In the rows, 128 means zero.
Rotation paths and how fast each direction turns (deg/step):
Each turn is a multiple of 5 degrees from 10 to 175, or 0.
Each row of a path follows its step; steps can be skipped.
path 1
step 0: [129 126 132 135 131 133 121 134 126 126 136 127 122 129 127 115 141 122
 139 129 128 125 130 134 125 128 130 132 130 122 131 131 120 128 135 138
 123 136 129]
step 2: [134 125 128 128 131 122 123 131 127 137 129 118 122 125 132 122 137 124
 128 137 128 130 127 124 127 130 135 130 130 122 126 129 127 142 131 127
 124 122 114]
step 4: [120 128 124 133 133 134 131 127 128 123 131 132 123 132 132 117 139 121
 128 123 132 135 129 118 122 132 135 123 118 125 119 124 126 137 129 133
 128 124 126]
step 5: [129 132 123 128 129 118 126 131 129 133 127 117 118 127 135 125 130 117
 126 135 132 126 129 125 124 128 125 134 122 113 124 134 128 135 122 129
 130 131 132]
step 6: [118 123 130 132 125 128 116 139 126 121 133 123 123 134 122 123 138 123
 130 135 132 133 129 127 128 117 129 128 128 125 130 131 132 136 138 130
 125 132 131]
step 13: [127 121 124 130 134 132 123 125 126 127 128 124 129 130 123 119 136 127
 125 129 117 126 129 131 123 134 129 134 117 125 127 118 118 130 119 134
 125 128 116]
step 15: [119 135 127 135 130 129 114 128 127 130 131 131 124 129 128 121 131 126
 137 130 131 128 127 124 136 125 128 131 126 117 124 122 125 130 132 132
 132 138 114]
step 16: [132 130 124 135 130 133 125 123 123 125 121 127 123 133 122 125 134 127
 124 143 119 131 119 129 124 137 128 133 121 117 133 127 130 137 128 133
 126 131 128]
step 18: [121 132 121 129 132 127 126 124 131 130 132 129 121 125 129 134 139 129
 129 134 128 132 121 121 131 116 133 121 123 116 126 119 131 131 119 128
 132 134 123]
[126 126 127 126 133 127 130 129 127 127 127 127 126 126 129 129 130 129
 129 127 131 127 130 129 127 128 129 126 127 128 129 127 125 126 125 131
 128 130 130]  80
[130 128 130 129 129 128 128 129 133 129 128 129 129 127 129 129 129 126
 129 124 128 130 124 125 129 130 129 128 128 128 125 127 126 127 126 129
 130 126 131]  110
[128 131 126 124 127 128 129 126 131 130 126 128 127 127 127 129 128 129
 129 130 125 129 128 129 128 127 127 129 126 126 129 128 131 126 126 128
 128 129 132]  170
[127 129 132 127 130 126 130 127 125 129 128 128 130 127 127 128 128 127
 130 130 126 128 126 126 127 129 131 129 124 128 127 130 128 128 125 125
 128 130 126]  130
path 2
step 0: [127 123 119 125 130 128 126 137 126 122 130 125 141 133 135 123 129 126
 131 129 132 129 122 128 126 135 120 124 133 122 123 121 124 126 135 128
 129 134 132]
step 5: [126 133 128 127 121 127 127 126 127 128 125 126 138 126 126 129 118 125
 132 128 126 114 123 131 130 130 126 122 119 134 129 127 135 136 135 130
 121 122 129]
step 6: [127 127 129 127 134 120 127 123 121 129 133 129 127 135 126 126 124 126
 123 126 132 125 125 132 123 134 129 128 132 134 139 120 127 133 137 125
 129 137 138]
step 9: [124 121 120 120 125 126 122 131 130 132 119 131 127 141 128 135 130 133
 130 122 126 132 125 127 134 125 130 129 125 132 129 124 119 129 130 130
 131 122 119]
step 12: [125 137 135 121 128 126 114 134 123 122 129 131 128 128 138 123 123 130
 125 128 134 128 121 131 128 130 123 126 135 124 129 128 130 126 134 121
 132 125 131]
step 14: [126 121 128 132 128 126 128 131 126 125 122 123 125 131 132 120 125 122
 126 127 134 117 136 130 126 116 135 132 128 129 128 119 123 128 123 130
 118 130 129]
step 17: [119 129 122 128 133 121 132 121 118 133 128 126 131 131 132 127 126 130
 131 129 123 121 127 128 132 133 131 124 122 124 141 130 131 131 131 129
 133 121 136]
step 22: [127 132 124 127 132 115 130 132 127 118 134 131 123 130 122 129 127 135
 134 136 131 129 131 126 131 122 117 133 124 127 127 122 128 129 124 130
 122 122 129]
step 23: [125 129 126 120 124 126 128 129 124 122 126 123 123 128 139 118 122 121
 132 131 124 135 123 128 130 131 124 132 124 126 137 125 128 120 120 125
 132 123 133]
[125 129 126 129 127 127 129 128 129 127 128 131 131 127 128 130 130 130
 132 126 128 129 127 130 126 126 127 126 128 131 128 129 129 130 126 129
 127 126 125]  170
[127 128 128 128 126 124 131 127 128 127 128 127 131 127 128 125 129 127
 127 129 126 128 125 127 128 127 127 132 130 128 124 130 128 125 129 126
 129 128 126]  95
[126 128 130 128 126 127 129 130 131 128 127 127 125 130 127 130 128 131
 130 130 124 126 131 129 130 131 128 130 129 129 128 129 126 126 127 131
 127 126 128]  60
[127 126 125 128 126 129 125 128 128 129 126 125 125 128 130 128 129 126
 127 127 125 131 129 130 130 125 131 126 128 130 124 128 129 128 127 128
 127 128 128]  70
path 3
step 1: [123 128 134 128 125 129 132 125 127 128 120 133 124 128 126 135 128 142
 129 127 124 125 139 123 129 128 124 126 124 129 126 121 122 133 139 124
 128 139 122]
step 7: [130 126 134 131 124 126 124 126 131 134 110 138 133 135 130 130 124 125
 126 132 121 130 125 125 132 133 125 126 127 133 133 124 130 129 139 128
 126 127 122]
step 8: [127 128 134 125 133 129 125 125 119 131 121 131 136 125 123 125 135 134
 127 129 133 122 129 131 127 131 117 127 126 126 129 125 129 134 135 134
 115 136 121]
step 12: [129 133 129 127 127 120 134 129 125 130 120 131 124 131 133 128 130 132
 136 131 127 128 133 129 131 139 117 127 122 136 127 122 133 130 134 130
 123 127 114]
step 15: [131 122 135 125 125 121 125 128 133 132 119 130 131 130 132 121 127 129
 129 121 126 130 132 138 129 132 117 125 128 139 125 125 127 131 135 130
 123 124 118]
step 17: [123 127 132 129 124 130 131 124 122 126 118 129 123 126 127 136 124 137
 124 132 118 126 131 126 128 139 126 131 119 125 128 125 130 133 141 129
 130 133 124]
step 18: [129 133 137 128 121 130 120 122 131 129 116 132 126 129 131 122 126 131
 126 123 122 129 135 132 125 134 124 123 130 134 122 133 127 134 129 132
 117 134 124]
step 21: [124 138 134 131 121 127 130 131 130 125 118 134 128 128 130 127 131 134
 122 116 123 120 131 128 123 128 123 131 123 124 122 126 125 137 132 126
 120 134 122]
step 24: [120 129 133 128 131 122 130 128 125 126 120 139 136 130 130 129 128 132
 128 131 127 117 124 133 126 131 115 128 126 121 126 124 128 137 132 130
 122 136 121]
[125 130 132 130 126 127 127 127 126 130 128 128 129 126 126 126 126 128
 129 128 127 128 128 128 131 126 127 129 129 124 126 127 125 128 130 129
 130 128 129]  110
[130 128 129 129 130 124 127 131 129 127 126 128 130 125 128 131 129 127
 130 131 131 128 126 128 128 125 126 129 126 130 128 129 130 128 129 130
 129 129 126]  90
[125 129 127 129 127 126 125 128 126 126 125 128 130 129 130 128 126 125
 126 126 131 132 131 127 128 129 129 128 128 130 128 129 127 129 128 128
 130 126 126]  135
[128 132 125 127 126 128 129 131 128 127 129 129 129 132 130 131 127 128
 127 131 126 126 128 128 128 125 126 126 130 125 128 128 128 131 128 126
 130 128 127]  145
[126 129 127 129 132 128 125 129 128 130 126 129 129 130 126 125 127 130
 127 126 127 128 126 127 127 127 126 129 127 129 130 129 130 128 124 125
 129 130 130]  130
[127 125 129 130 129 129 129 127 125 126 130 127 127 128 131 128 128 131
 130 128 129 128 129 126 128 129 125 126 130 127 128 129 131 125 131 125
 131 129 129]  135
[130 132 127 129 124 130 129 130 128 130 127 128 126 126 127 129 130 129
 128 127 129 129 126 125 130 130 130 129 128 131 128 125 129 128 129 125
 130 130 126]  70
